In the rows, 128 means zero.
Turns in one plane each, and the order they were made in; the first pair answered:
turn z474:
[128  98 132  95 123  88 158 150] |-> [124 127 165 114 160 171 148 132]
[143 116 139 138 126 122 138 108] |-> [141 114 135 135 126 124 137 108]
[136 125 108 117  99  69 112 129] |-> [157 116 148  80 132 147 147 146]
[196 157 114  82  93 125 120 125] |-> [189 177 127  94 109 158 109 112]
turn z82:
[128 144 132 155 113 134 144 128] |-> [130 138 138 150 120 146 145 130]
[107 114 142 144 118 127 138 157] |-> [ 99 116 138 163 113 127 133 138]
[ 79 139 127 144 144 126 111 117] |-> [ 94 140 140 141 153 155 111  98]
[117 149 111 116 120 125 144 184] |-> [ 96 162 109 157 111 103 120 151]
turn z645:
[115 119  97 109  99  89 133 157] |-> [108 147 118 156 106 128  98  87]
[128  88 132 155 103 129 131  70] |-> [ 88 108 149 134 142 178 155 142]
[ 64 116 130 176 130 118 143  64] |-> [ 44 103 123 139 149 124 175 152]
[145  92 122 105 115 100 140 129] |-> [126 122 145 145 135 146 116  84]
turn z140:
[119  97 153 122 124 153 160 134] |-> [117 106 148 151 104 136 143  91]
[137 128 111 155 107 101 111 106] |-> [152 154 108 133 122 120 102 139]
[132 112 124 122 122 103 141 132] |-> [134 120 119 131 117 102 134 115]
turn z625:
[115 112 160 100 138 178 161  94] |-> [145 142 137 127 118 142 117  49]
[152 134 136 146 140 171 124 110] |-> [171 148 113 137 129 134 105 108]
[164 100 133 126 113 129 141  92] |-> [175 107 118 116 110 103 134 112]
Then:
Each pair is 2 to 3 turns apart.
[152 148 105 159 113  71 103  95] |-> [101 165 155 179 160 164 121 105]  z645, z140, z625
[132 150 148 148 132 186 119 109] |-> [115  84 124 133  94 100 156 123]  z645, z140, z82
[144 122 112 193  90 121 107  42] |-> [220 128 100 122  95 112 108  82]  z82, z625
[157 124  74  93  92  79 120 169] |-> [ 75 102  91 132  98  90 139 180]  z625, z82
[146 105 112 103 122 108 153 156] |-> [114 128 137 125 161 164 146 160]  z645, z645
[ 94 142 112 131 126  98 115 185] |-> [ 82 109 125 171 101  93 119 111]  z474, z140, z140
[ 79 134 130 193 129 116 110 109] |-> [129  91 118 111 119  90 159 184]  z625, z474
[ 92 124 117 119 135 111 140 190] |-> [114 100 157 119 144 172 169 124]  z625, z645, z474
[108 133 127 117 141 122 144 179] |-> [158 149 110 124 123  90 108 132]  z645, z140
[152 167 109 139 115 119  88 124] |-> [132 135 144 112 145 181 136 153]  z140, z625
[107 143 103 107 129 104 128 225] |-> [179 119  91 115  85  54 113 131]  z474, z645
[ 87 181 138 145 146 154 106 109] |-> [127 178  97 132 118  79  93 112]  z625, z645, z645
[106 183 107 147 148 129 102 176] |-> [168 137 116  84 145 133 144 187]  z645, z474
[112  85 142 137 157 140 170  50] |-> [ 86 171 120 166 174 151 107  81]  z645, z474, z140
[128 113 156  96 164 179 157 165] |-> [118  66 126 100 115  89 165 152]  z82, z625, z645
[116 133 125 164 116 107 131  64] |-> [121 119 153 117 155 176 180 116]  z474, z645, z82
[132  86  96 133 101  72 113  82] |-> [101 153  85 149 128  83  77 136]  z645, z474, z140
[136 128  94 107 152  96 142 195] |-> [ 95 110  98 134 137  79 151 180]  z625, z474, z645
[150 125  98 149 114  65  99 125] |-> [131 177 122 158 155 148  83 153]  z140, z82, z645
[ 90 152 116 144 116  92 112 161] |-> [127 149 125 100 128 114 129 187]  z645, z140, z474
[126  64 170 128 142 158 159  97] |-> [158 102 126 148 111  82 102  71]  z82, z625, z625
[163 169 118  96  96 104 126 164] |-> [ 99 162 124 115  97 103 146 189]  z625, z82
[141 184 132 169 124 151  78  63] |-> [ 86 200 120 139 152 152  96 187]  z645, z474
[106 125 131 164 109 133 121  96] |-> [141 106 117 101 111 121 155 152]  z625, z474
[153 146 106 105 118 112  89  99] |-> [118 117 125 134 123 132 103  62]  z625, z140, z645
[107 170 159  98 162 182 124 140] |-> [ 82 103 176 108 146 166 163 105]  z140, z140, z82
[110 165 126 199 142 131  67  87] |-> [192 179 108 148 142 126  59 102]  z82, z625
[ 82 104 139 147 107 116 151 117] |-> [131 122 123  93 120 123 153 175]  z140, z625, z474
[ 84 129 134 111 127 101 132 195] |-> [158 118 159 137 104 117 115  56]  z645, z82
[ 92 139 134 172 117 126 109  86] |-> [136 179 137 138 152 170 103 124]  z140, z82
[ 89 146 132 133 127 122 128 165] |-> [149 100 132 106 107 104 145 116]  z645, z82, z474
[114 163 121 174 113 114  88  82] |-> [199 110 133  76 117 131 141 118]  z82, z82, z645
